128 stands for zero in the data rows.
Some points, one per row:
[112 119 119 187 102 118  36 164 134 142 139 110  12 112 133 129 120 150 165 165  92 123  79 123]
[138 118 107 140 107 142 122 144 130 196 138 132 146 136 178 165 139 130 108 200  95 133 118 141]
[ 68 119 135 101 172 189 179 109 118 127 116 152 227 155  94 138 136 111 170 105 183 128 183 124]
[136 109 133 134 134 137  27 146 120 216 127 118  15 136 150  65 137 173 124 144  68 131 111 134]
[130 117 122  78 140 187 133 105 128 177 130 143 192 113 128  94 131 140 151 121 133 136 177 124]
[ 97 106 130 124 163 147 144 123 153  74 101 122 181 160  45  98 138 161 204 115 173 147 210 123]
[161 174 118 128  87  68 187 135 135  50 132 143 142 138 179 253 125  73  25 117 128  98  42 104]
[ 92 121 132  75 119 187 176 153 130 238 116 134 200 125 177 170 135 125 131 159 133 158 145 134]
[ 96 111 127 124 129 172 130 146 154 172 111 142 139 129 119 120 136 128 170 163 120 127 131 121]
[199 153 147 151 116  23 100 143 117  25 173 113  29 113 138 117 138  97  58  53 102 117  79 131]
[106 102 137 127 167 148 115 102 126 119 108 127 153 119  62  69 127 157 180  86 167 149 211 115]
[130 137 111 147 134 111 183 146 136  90 126 158 164 143 115 136 123 141 122 114 140 131 157 121]
[134 136 145 129 165 122 119 120 114  80 150  95 120 119  85 105 124 147 152 104 142 139 163 120]
[121 110 148 120 161 133 130  96 119 135 132 136 159 148 107  96 114 156 157 107 133 134 173 118]
[ 92 143 166 111 138 138 134 115 145 103 130 128 150 125  73  97 125 170 193 111 156 147 171 123]
[107 107 147 126 165 117 125  96 120  43 129 113 148 121  52  54 134 158 176  55 174 148 214 130]
[  2 116  85 154 131 243 126 152 181 171  90 112 211 155  81 124 168 146 231 221 159 150 177 148]
[ 95 115 106 151 137 195  55 160 127 224  94 130  79 133 123 126 165 152 157 188 107 128  95 133]
[121  86 148  88 166 153  92  93 117 171 127  97 134 134 116  32 110 151 169 109 135 161 182 116]
[101 112 119 108 156 192 158 123 139 156 125 120 202 145  80  95 148 133 185 129 161 146 191 109]
[113 103 125  41 142 204 128 127 149 205 100 135 172 121 143  76 127 138 153 125 137 143 182 131]
[ 71 106 146 128 166 186 119 101 130 135 128 131 177 141  32  61 143 184 223 101 172 133 233 123]
[117 111 119 233 117  99  60 151 142 100 129 128  28 100 110 156 136 153 145 166  83  87  76 122]
[145 132 126 131 135  84 128 126 124 123 134 133 105 140 140 114 125 126 114 127 132 138 139 133]
[140 144 135  98 132  98 192 118 130  52 136 132 184 140 107 139 114  88 100  52 161 140 149 125]
[117 106 129 146 116 148  25 133 122 215 144 120  21 123 124  58 139 195 126 159  92 167 124 114]
[111 107 129  91 105 151 127 140 123 226 138 130 140 134 147 129  99 141 134 167 116 160 130 123]
[146 131 157 119 152 115 117 113 106  92 131 119  93 129  98  71 130 155 138  96 145 158 162 116]
[147 132 114 166 141 101  64 135 128  93 135 117  45 121 103  87 136 147 129 106 103 131 121 138]
[194 139 146 115 107  62 123 128 113 138 144 124 104 115 167 124 139 110  73  90 133 137 148 126]
[ 90 107 147  51 199 171 137  89 112 127 106 128 244 144  45  33  94 175 193  71 203 167 255 126]
[177 122 163 183 122  15  93 111 127  45 178  90  38 108 112 117 115 142  97  87  96 120 114 117]
[153 151 134  85 113  99 201 132 115  46 142 137 164 115 114 109 102  92 101  29 161 129 162 118]
[116 113 123 121 134 131 131 127 121 116 124 119 118 134 101 100 117 111 130  98 151 145 154 123]
[187 158 124 176  99   5 117 152 112  53 162 111  66 106 215 192 110  92  22 110  87  90  34 127]
[ 86 135 124 138 116 132 189 132 156  76 120 137 195 152  91 144 133 100 154 147 134 116 120 142]
[183 152 157 113 132  63 164 129  98  77 157 123 148 140 173 147 101  94  63  85 143 107 120 126]
[126 123 128 141 112 165  65 156 121 180 122 118  89 112 134  82 115 169 154 138 100 146 123 139]
[148 156 146 135 155  82 215  80 114   0 136 112 196 131  58 110 109  93 110  22 184 126 199 114]
[ 81 119 133 106 135 187 152 131 122 146 120 132 193 134  96  98 153 126 177 120 156 141 203 144]
[ 74 120 137 117 131 189 108 117 132 120 105 112 150 147  82 117 126 147 186 149 144 114 159 118]
[127 143 120  54 135 149 214 119 145 139 121 127 250 156 145 138 131  97 121 111 176 123 188 122]
[ 46 110 128 111 159 202 190 108 139 161 107 135 255 148  68 135 143 142 208 163 200 129 211 127]
[151 133 158 133 140  92 106 141  96  62 150 108  68 118  67  21 110 133 144  33 146 149 185 102]
[ 83 112 118 128 155 146 152 109 144 115 104 148 205 138  88 142 122 143 169 147 175 127 157 140]
[130 136 128 133 106  97 163 121 132  89 124 129 100 120 141 157 141  98 101 149 127 125  79 126]
[113 123 112 197 111 183  22 149 145 162  94 112   0 113 131 108 139 157 149 182  51 113  65 117]
[115  98 124 163 104 151  80 119 137 164 127 123  65 130 123 146 130 140 145 149 114 110  80 113]
[102 106 157  47 186 193 110 117 133 220 114 118 165 127  86   0 119 197 219 114 188 159 245 126]
[117 110 105   7 120 182 230 119 120 202 103 145 252 141 182 138 126  68 123 121 171 124 140 134]
[ 72 121 125  61 169 236 107 105 149 187 114 139 199 137  68  62 135 176 255 121 179 173 229 122]
[138 156 148 107 157  98 226 110 126  31 158 119 245 137  69 132  99 116 146  46 186 116 209 100]
[113 124 114  93 152 183 166 115 144 101 125 125 178 144 102 122 130 123 137 132 156 135 145 137]
[115 119 129 163 138 139  48 137 133 136 130 118  71 105 125 104 116 170 151 132 115 118 117 113]
[ 63  94 100 154 119 233 104 137 160 211  87 145 149 133 141 179 146 153 161 232 105 112  85 143]
[ 97 162 132  91 161 144 147 114 122 104 124 112 208 146  87  95 106 126 156  64 185 138 189 127]
[142 150 122 119 119  81 222 132 138  77 128 139 185 143 143 187 117  84  60 115 149 120 129 139]
[211 127 133 147 122  22  92 129 127   8 160 112  23 102 104  97 104 118  68  30 119 115 107 120]
[126 121 119 135 101 142  81 146 123 153 109 154  77 108 148 130 154 137 144 165  82 121  71 138]
Then 24 other points, each followed by its number:
[201 139 155 184  94  10 114 146 108  90 148 125  38 122 177 184 102 108   7 117  69  99  28 125] 0
[136 133 133 152 155  97 171 114 141  37 133 109 157 148  77 136 130 119 137  89 175 119 120 123] 1
[162 156 150 126 126  65 178 133 110  73 136 136 131 127 125 132 119 106  86  82 151 122 131 125] 2
[146 154 122 166 104  86 161 124 124  95 151 139 102 115 166 208 131  98  77 134  99 106  71 142] 3
[ 78 138  91  51 158 200 248 106 136 203  89 174 255 157 139 171 145  93 176 174 175 114 208 145] 4
[ 58 118 111 120 133 227 111 139 142 177 106 129 154 135 105 122 131 155 205 178 138 141 142 146] 5
[ 92 107 102 107 123 190 143 129 135 210  87 148 189 142 146 156 142 130 134 163 111 106 125 127] 6
[122 110 155 108 152 142  88 132 146 127 115 102 129 141  96  57 131 155 165 118 137 138 177 125] 7
[ 49 123 111  75 157 234 211  89 140 146  93 125 255 151  50 103 152 143 226 134 182 153 233 138] 8
[143 133 156 108 182  63 174  91 118  52 161 107 210 153  55  95 109 131 141  38 199 117 232 108] 9
[ 77 114 146  77 159 179 130 104 114 203  95  91 159 120  97  72 122 164 211 121 147 127 210 116] 10
[100 130 123 120 172 152 151 112 155 121 135 124 193 151  68  87 138 148 183 115 177 149 179 116] 11
[ 70 122 120  79 160 200 152 135 138 198  81 163 216 153  91  87 130 157 187 128 181 143 207 141] 12
[160 140 124 177 103 118  42 152 138 132 161 125   0 128 162 146 138 118  83 158  71 112  54 132] 13
[145 122  83 169  74 142 118 151 143 187 139 151 121 142 221 239 141 102  36 240  65 106   6 134] 14
[111 127 160  65 176 129 232  96 103 106 131 129 255 152  94 104 112 102 130  60 209 144 226 129] 15
[149 139 127 140  98  83 116 137 129 108 142 142  83 111 190 151 125 104  71 140 107 129  72 145] 16
[140 124 135 108 157 134 152 106 123 109 146 162 168 158 107 103 118 125 135  81 170 137 172 127] 17
[161 127 149 179 123  46 133 114 112  65 147 107 141 129 130 158 113 109  73 111 139 130 105 113] 18
[216 147 145 101 116  44 138 115 116  66 163 123 109 113 132 140 108 102  46  59 122 106 124 113] 19
[117 124 145 188 139  89  70 139 105 101 128 129  41 116 110  98 149 160 122 137 113 152 106 138] 20
[ 68 125 108 124 122 201 173 137 129 162 110 134 172 147  93 163 150 143 168 185 134 114 148 144] 21
[ 79 127 140 123 160 143 159  92 159  67 102 106 175 129  38  88 124 137 168 104 183 141 194 113] 22
[110 141 106 129 120 150 130 146 132 171 124 141 148 134 153 154 157 102  76 147 115 129 106 127] 23
Which of these numbered points is nearest to each point below, ignoring the 2 directions in which the first points spread most? Its number follows each.
[119 126 129  69 172 156 196 103 125 162 123 123 240 139 111 116 130 120 161 122 144 158 214 125] > 15
[ 40 115 107 130 129 255 115 140 157 255  85 150 184 128 145 179 156 142 212 255 118 125 142 150] > 3
[ 87 115 150  61 173 214 115 110 121 156 106 120 150 137  47   4 140 177 230  69 185 167 232 115] > 7
[187 110 132 242  70   7   0 160 115  25 149 127   0  63 155 135 104 142  81 121  37 110   0 138] > 20
[148 148 117 187  90  64 125 165 123  70 163 130  40 111 167 219 134  89  67 165  80  79   8 123] > 21
[ 68 136 137 165 160 170  85 125 145  83 117  96 137 122   1  61 141 160 244 105 161 154 204 130] > 22
[ 34 111 132 161 144 212  77 122 139 132 100 118  96 128  23  41 139 194 255 133 147 145 203 123] > 22
[127 105 123 166 103 161  40 154 131 255 119 133  93 133 180 140 144 150 135 215  95 124 110 124] > 0
[189 145 150 121 158  49 209  94 128  23 177 130 175 122 100 115  98 110  74  31 183 133 164 120] > 17
[111 114 138 147 157 160 129 126 119 101 117 126 127 154  83  93 136 131 169 118 145 144 182 118] > 20
[166 128 107  98  68 121 101 129 120 191 129 137  74 112 191 138 126 113  94 169  89 118  87 140] > 16
[ 91 120 111 122 121 183 163 134 140 167 108 144 172 138 155 200 161 114 144 180 128 127 113 139] > 3
Here are 24 other points, each followed by its number:
[ 79 110 104 137 129 203  78 136 141 188 125 113 105 130 103 104 144 165 201 153 103 152 149 136] 0
[119 113 112  90 149 164 152 127 144 198 127 131 186 134 144 126 117 121 155 158 117 152 169 138] 1
[ 52 121 123  54 159 227 186  87 155 170  99 121 255 156  86  95 131 117 191 150 178 144 209 151] 2
[166 144 128 140 132  99 179 128 116 101 137 144 146 129 175 181 125 103  90 128 110  95 101 116] 3
[147 124 127 119 144 113 109 119 125 116 139 116 113 118 103  92 118 122 125 115 134 150 158 123] 4
[184 150 150 142 112  36 120 129  96  88 156 122  71 104 149 134 124 125  71  74 119 125 114 115] 5
[202 143 161  49 130  21 193 125  96  61 165 123 168 112 192 134  85  72  36  36 136 123 138 133] 6
[140 106  99 126 108 138  92 136 130 164 151 134  77 125 182 142 167 132  93 183  99 112  63 124] 7
[  2 114 101 135 152 246 178 131 173 128  71 144 234 154  48 147 152 132 242 201 176 127 186 124] 8
[ 87 115 109 184 138 158 106 140 148 129 114 112 122 134 100 135 108 149 166 163 115 119 129 106] 9
[178 158 147  92 137  57 152 136 112  95 156 108  81 107 143  95 122 114  83  41 161 107 135 134] 10
[171 136 159 197 125  52  46 135 115  55 133  89   0 128 113 111 107 140 111  96  87 132  83 121] 11
[101 106 116 188 137 171  50 136 137 116 116 126  20 123  63 105 123 175 168 156 134 134  95 132] 12
[101 104 143 113 180 175 121 112 140 132 108 132 173 135  73  73 126 155 186  94 166 143 189 128] 13
[145 133 129  93 160 107 193 106 129  68 115 133 194 139  61 104 126 116 146  82 165 132 200 126] 14
[134 123 113 177 102 160  58 143 137 157 135 124  56 107 163 163 136 137 146 185 101  87  55 144] 15
[115 124 111 141 112 126 128 120 127 142 131 120 149 141 175 212 146 102 122 188 122 124 100 105] 16
[211 134 123 107  90  92 167 126 108 173 142 125 115 125 201 140 128 109  39  95  98 117  75 140] 17
[ 62  97 111 112 153 219 112 111 142 183 120 109 165 135  61  80 138 153 203 171 157 135 159 105] 18
[ 87 100 106 134 111 206 175 146 151 197 122 146 201 137 179 217 133 107 114 208 114 118 116 151] 19
[152 128 136 146 118  75 201 117 116  86 115 135 180 140 133 198 119  97  81 140 127 122 123 118] 20
[131 143 146 130 155 107 150 116 124  98 143 139 159 125 112 138 129 109 116  91 139 115 139 124] 21
[114  95 136  86 140 145 105 118 118 184 139 140 125 139  98  50 130 146 161 116 116 155 161 133] 22
[117 112 110 120 144 124 116 129 143 141 107 153 130 127 147 151 108 122 132 111 133 129 126 120] 23
The same question for these:
[147 117 140  59 128 100 135 128 136 168 136 120 148 129 172  98 126 130  96  83 130 163 155 130] > 6
[134 147 135  93 135 147 190 125 117  94 131 122 191 149  86 103 126 119 167  96 152 151 191 137] > 0
[ 33  85 123 224 133 239   0 139 145 231 107 131  13 119  83 108 161 199 222 229 113 140 108 138] > 12
[162 174 122  40 144  91 255 106 111 145 143 133 255 151 180 155 122  77  76  55 157 106 183 126] > 17
[147 145 135  49 115 113 229 136 122 156 117 140 206 134 190 163 107  67  78 107 161 118 136 109] > 17
[155 135 155  75 151 123 201  94 115 103 129 134 255 134  90 103 128 125 148  71 216 149 230 114] > 5
[157 129 137  99 133  98 130 123  98 123 166 156 138 122 123  60 130 130  94  73 140 140 178 120] > 22
[179 124 150  80 117  70 165 104 105 111 154 134 149 135 175 120 115  88  54  48 109 126 169 138] > 6
[ 69 116 143 132 145 180 112 107 137 148 115 130 119 130  87  76 139 167 191 168 129 140 139 130] > 18
[129 143  93 162 102 144 188 131 154 131 116 145 186 142 159 229 150  85 136 180 157 107 107 125] > 16
[234 140 150 171 108   0  85 129  80   0 184 101   0 102 142  98 107 103  41  12  95 100  81 111] > 13
[155 113 152 145 120 135  35 136 118 192 132 126  61 122 147  96 139 157 123 138  97 136 100 130] > 5
